In the data rows, zero lies at 4.5, halfway between 4 and 5.
Some points, one per row:
tensor([5, 6, 5, 3, 3, 3, 2, 3])
tensor([4, 4, 4, 5, 5, 5, 3, 4])
tensor([9, 4, 2, 2, 1, 6, 7, 0])
tensor([4, 7, 4, 3, 5, 3, 4, 3])
tensor([1, 4, 9, 1, 8, 7, 5, 3])
tensor([5, 4, 3, 5, 5, 5, 3, 4])
tensor([6, 4, 4, 6, 2, 6, 4, 6])
tensor([4, 6, 4, 3, 5, 4, 4, 3])
tensor([3, 3, 5, 4, 4, 5, 4, 2])
tensor([1, 5, 8, 5, 6, 5, 6, 2])
tensor([4, 4, 5, 4, 6, 2, 5, 5])
tensor([4, 0, 4, 5, 3, 4, 8, 4])
tensor([4, 3, 5, 5, 4, 4, 4, 6])
tensor([4, 6, 4, 3, 6, 5, 4, 3])
Here are 16 more points, each followed by its number:
tensor([3, 6, 5, 4, 5, 5, 6, 5]) 0
tensor([6, 5, 4, 3, 6, 4, 3, 4]) 1
tensor([7, 3, 4, 8, 2, 8, 5, 9]) 2
tensor([4, 4, 5, 5, 6, 5, 5, 2]) 3
tensor([6, 4, 5, 8, 2, 7, 5, 9]) 4
tensor([7, 3, 4, 8, 1, 8, 6, 9]) 5
tensor([3, 5, 6, 6, 6, 3, 7, 0]) 6
tensor([3, 3, 5, 2, 6, 7, 7, 2]) 7
tensor([6, 5, 3, 7, 3, 4, 5, 5]) 8
tensor([1, 2, 7, 1, 6, 8, 7, 2]) 9
tensor([4, 7, 4, 3, 6, 5, 4, 2]) 10
tensor([6, 4, 3, 7, 4, 5, 4, 6]) 11
tensor([6, 4, 4, 6, 1, 7, 5, 7]) 12
tensor([3, 5, 5, 4, 6, 3, 6, 6]) 13
tensor([4, 4, 4, 5, 6, 4, 3, 4]) 14
tensor([3, 5, 4, 4, 6, 4, 4, 6]) 15
Which of these numbered points is nearest to each point below by angle, seen from the average point of the first points? Its number follows each.
tensor([5, 2, 7, 2, 4, 5, 6, 6]) > 9
tensor([6, 4, 5, 6, 5, 5, 4, 6]) > 11
tensor([5, 3, 2, 5, 7, 3, 2, 4]) > 14
tensor([4, 0, 6, 2, 3, 7, 7, 3]) > 9
tensor([4, 5, 5, 6, 2, 6, 3, 6]) > 4
tensor([5, 3, 2, 5, 4, 4, 4, 4]) > 11
tensor([5, 5, 5, 5, 2, 6, 4, 4]) > 12
tensor([4, 4, 4, 5, 5, 5, 3, 4]) > 14
tensor([4, 7, 4, 4, 5, 3, 4, 3]) > 10
